In the data rows, 50 means zero.
Here are some points, each followed by its number:
np.array([63, 63, 66, 63, 70, 70, 70, 66]) 0
np.array([50, 53, 50, 50, 53, 53, 57, 57]) 1
np.array([73, 76, 76, 76, 76, 76, 66, 63]) 2
np.array([73, 76, 76, 76, 80, 80, 80, 73]) 3
np.array([66, 60, 53, 50, 53, 50, 53, 66]) 4
np.array([80, 80, 76, 76, 73, 66, 63, 57]) 5
np.array([73, 76, 80, 76, 76, 76, 76, 76]) 6
np.array([76, 80, 80, 80, 80, 80, 80, 76]) 7
np.array([57, 60, 66, 66, 66, 73, 73, 70]) 8
np.array([80, 76, 70, 70, 60, 57, 53, 50]) 9
np.array([63, 70, 73, 76, 76, 80, 80, 80]) 10
np.array([80, 80, 80, 80, 80, 76, 66, 50]) 11
np.array([70, 73, 70, 73, 70, 73, 76, 80]) 12
np.array([57, 57, 60, 60, 63, 66, 70, 73]) 13
np.array([57, 53, 53, 53, 50, 53, 53, 60]) 14
np.array([73, 73, 73, 73, 73, 73, 70, 66]) 15
np.array([57, 53, 57, 57, 57, 57, 57, 63]) 16
np.array([60, 63, 60, 63, 63, 63, 63, 63]) 17
np.array([57, 53, 50, 50, 50, 50, 50, 53]) 18
np.array([70, 73, 73, 73, 76, 76, 76, 80]) 19
np.array([53, 50, 50, 50, 50, 53, 57, 76]) 20
np.array([80, 80, 80, 80, 80, 80, 73, 60]) 21
np.array([60, 63, 63, 66, 70, 73, 73, 73]) 22
np.array([70, 66, 70, 66, 66, 66, 60, 53]) 23
np.array([66, 70, 70, 63, 63, 63, 63, 60]) 24
np.array([76, 76, 80, 80, 80, 80, 80, 80]) 25
np.array([53, 57, 57, 57, 60, 60, 57, 53]) 26
np.array([73, 73, 73, 73, 70, 66, 63, 57]) 27
np.array([76, 76, 76, 76, 73, 70, 63, 53]) 28
np.array([73, 73, 76, 76, 76, 76, 80, 73]) 29
np.array([80, 80, 80, 80, 73, 73, 63, 53]) 30
np.array([70, 70, 73, 73, 73, 73, 73, 70]) 31
np.array([60, 60, 63, 63, 63, 70, 70, 73]) 32
np.array([66, 63, 70, 66, 66, 63, 60, 53]) 33
np.array([80, 80, 80, 80, 80, 80, 80, 70]) 34
np.array([53, 53, 53, 53, 53, 57, 60, 63]) 35
np.array([63, 63, 60, 60, 60, 60, 60, 60]) 36
np.array([50, 50, 50, 50, 50, 50, 53, 66]) 37
np.array([57, 57, 57, 60, 60, 63, 66, 70]) 38
Which three points above are nearest to each new point by angle, seen from the average point of the numbered points? Their numbers follow each, nearest first.
np.array([76, 80, 76, 76, 73, 63, 57, 50]) -> 27 28 5
np.array([53, 57, 66, 70, 76, 80, 80, 80]) -> 22 8 10
np.array([76, 76, 73, 70, 63, 60, 53, 50]) -> 9 23 27
np.array([60, 60, 57, 57, 57, 60, 63, 70]) -> 20 37 35
np.array([63, 66, 66, 70, 66, 70, 70, 70]) -> 22 8 10
np.array([60, 63, 63, 66, 66, 70, 63, 57]) -> 26 17 1
np.array([66, 66, 70, 70, 73, 76, 80, 80]) -> 10 19 12
np.array([63, 63, 66, 66, 70, 66, 73, 73]) -> 22 32 8
np.array([70, 70, 66, 66, 63, 60, 60, 53]) -> 9 23 33
np.array([57, 57, 57, 60, 60, 63, 66, 73]) -> 38 13 20
np.array([50, 53, 53, 53, 57, 57, 60, 57]) -> 1 35 17
np.array([66, 66, 66, 66, 66, 66, 66, 60]) -> 33 23 26
np.array([73, 73, 70, 63, 63, 63, 60, 60]) -> 9 24 23
np.array([70, 70, 73, 73, 76, 76, 80, 80]) -> 19 10 12
np.array([60, 57, 60, 63, 66, 70, 73, 76]) -> 32 13 22
np.array([76, 73, 70, 70, 63, 63, 57, 50]) -> 9 23 27
np.array([57, 60, 63, 60, 70, 66, 73, 73]) -> 13 32 0
np.array([76, 73, 70, 70, 66, 63, 53, 53]) -> 9 23 27
np.array([73, 70, 66, 66, 63, 63, 60, 60]) -> 9 23 24
np.array([63, 63, 63, 66, 70, 70, 73, 76]) -> 22 32 8
np.array([50, 50, 53, 53, 57, 60, 66, 76]) -> 38 13 20
np.array([60, 63, 66, 63, 66, 66, 66, 57]) -> 26 1 17
np.array([63, 70, 70, 73, 76, 76, 76, 70]) -> 10 3 31
np.array([63, 66, 73, 76, 73, 76, 76, 73]) -> 10 31 19
np.array([57, 57, 63, 60, 66, 66, 70, 76]) -> 13 32 38
np.array([60, 66, 70, 70, 73, 76, 76, 76]) -> 10 22 19
np.array([80, 73, 73, 70, 63, 57, 50, 50]) -> 9 23 27
